Look-ups in named tables: a row name and a column name give one cell, copied from the table.

segusug
           nuz  besate   dipe  rotil  zezel  sirezuk    fur    tep
rabirem  4.486   6.063  4.945  6.703  4.386    7.090  3.585  5.058
gupeb    6.824   7.064  6.470  8.019  6.489    4.446  5.538  4.916
gokeru   4.492   7.119  5.281  8.143  4.843    6.688  3.336  5.218
guk      4.390   4.812  4.844  4.723  4.278    6.530  4.029  5.345
ninoda   4.701   4.146  4.751  3.659  4.331    6.521  4.672  5.652
dipoma   7.032   6.667  6.808  7.191  6.856    4.243  6.066  5.049
rel      4.733   4.096  4.756  3.619  4.348    6.518  4.722  5.673
rarubi   5.148   7.668  5.561  8.800  5.398    5.844  3.476  5.153
fulir    4.726   7.443  5.443  8.488  5.119    6.361  3.365  5.144
tuloges  7.052   6.607  6.831  6.959  6.905    4.258  6.231  5.053
kogos    6.901   6.940  6.553  7.839  6.586    4.368  5.653  4.982
maf      5.365   3.315  4.815  2.927  4.537    6.618  5.685  6.166
dod      6.140   2.907  5.100  2.016  5.653    6.135  7.876  6.453

dipoma, besate: 6.667
gupeb, nuz: 6.824
rel, besate: 4.096
rel, sirezuk: 6.518
kogos, dipe: 6.553
rabirem, rotil: 6.703
gokeru, dipe: 5.281
tuloges, besate: 6.607
gokeru, zezel: 4.843
rabirem, zezel: 4.386
dipoma, sirezuk: 4.243
rel, nuz: 4.733
kogos, besate: 6.940
dod, nuz: 6.140
rarubi, tep: 5.153
dod, tep: 6.453
Which row has the largest zezel? tuloges

ket:
|  | nulun | dibo | vam | pes | tibap | ramure | far |
|---|---|---|---|---|---|---|---|
| dos | -0.12 | -0.08 | 0.04 | -0.06 | 0.26 | -0.12 | -0.32 |
| gef | -0.20 | -0.07 | 0.32 | -0.15 | -0.18 | -0.99 | 0.23 |
| pagoza | -0.19 | -0.11 | 0.33 | -0.10 | -0.18 | 0.17 | 0.21 |
| renen | -0.11 | -0.08 | -0.41 | -0.09 | 0.01 | 0.04 | -0.19 |
| mepe | 0.46 | -0.15 | 0.69 | -0.07 | 0.26 | -0.11 | -0.32 |
| vedon | 0.13 | -0.16 | -0.57 | -0.22 | 0.09 | -0.21 | 0.40 |

tibap of pagoza = -0.18
dibo of renen = -0.08
ramure of renen = 0.04
dibo of pagoza = -0.11
tibap of vedon = 0.09
tibap of renen = 0.01
ramure of gef = -0.99
far of pagoza = 0.21
far of gef = 0.23
dibo of mepe = -0.15
ramure of mepe = -0.11
ramure of vedon = -0.21
dibo of vedon = -0.16
pes of vedon = -0.22
pes of dos = -0.06
nulun of vedon = 0.13
Which row has the largest pes? dos

kezu:
	nomamo	kul	kuzev	sive
geg	7.9	0.5	4.9	6.7
rufeso	3.2	9.4	8.8	7.7
lirov	9.2	7.7	3.7	5.7

geg, kuzev -> 4.9
rufeso, kul -> 9.4
geg, sive -> 6.7
lirov, kul -> 7.7
geg, kul -> 0.5
rufeso, nomamo -> 3.2
rufeso, sive -> 7.7

Table mivaza
,nosuki,kar,ter,ribunit,nopavam,loduni,rulatip,dek
boz,153,138,105,191,168,115,132,139
bozari,140,145,143,136,141,146,143,142
nilidob,160,56,135,142,155,120,71,129
peno,144,142,137,139,150,144,139,148
rusu,164,141,118,161,153,133,143,144
vada,154,166,130,144,208,146,153,217
dugadol,113,146,188,143,118,141,151,121

What is the ter of vada in mivaza? 130
What is the rulatip of rusu in mivaza? 143
What is the ter of boz in mivaza? 105
What is the kar of rusu in mivaza? 141
What is the dek of rusu in mivaza? 144
What is the nosuki of boz in mivaza? 153
What is the dek of bozari in mivaza? 142
What is the nosuki of dugadol in mivaza? 113
What is the kar of bozari in mivaza? 145
What is the nosuki of nilidob in mivaza? 160
What is the nopavam of nilidob in mivaza? 155
What is the nosuki of peno in mivaza? 144
What is the rulatip of dugadol in mivaza? 151
What is the kar of vada in mivaza? 166
What is the dek of boz in mivaza? 139
What is the rulatip of nilidob in mivaza? 71
What is the ter of bozari in mivaza? 143
What is the rulatip of peno in mivaza? 139
What is the ribunit of boz in mivaza? 191
What is the loduni of nilidob in mivaza? 120
Row with the largest ter: dugadol

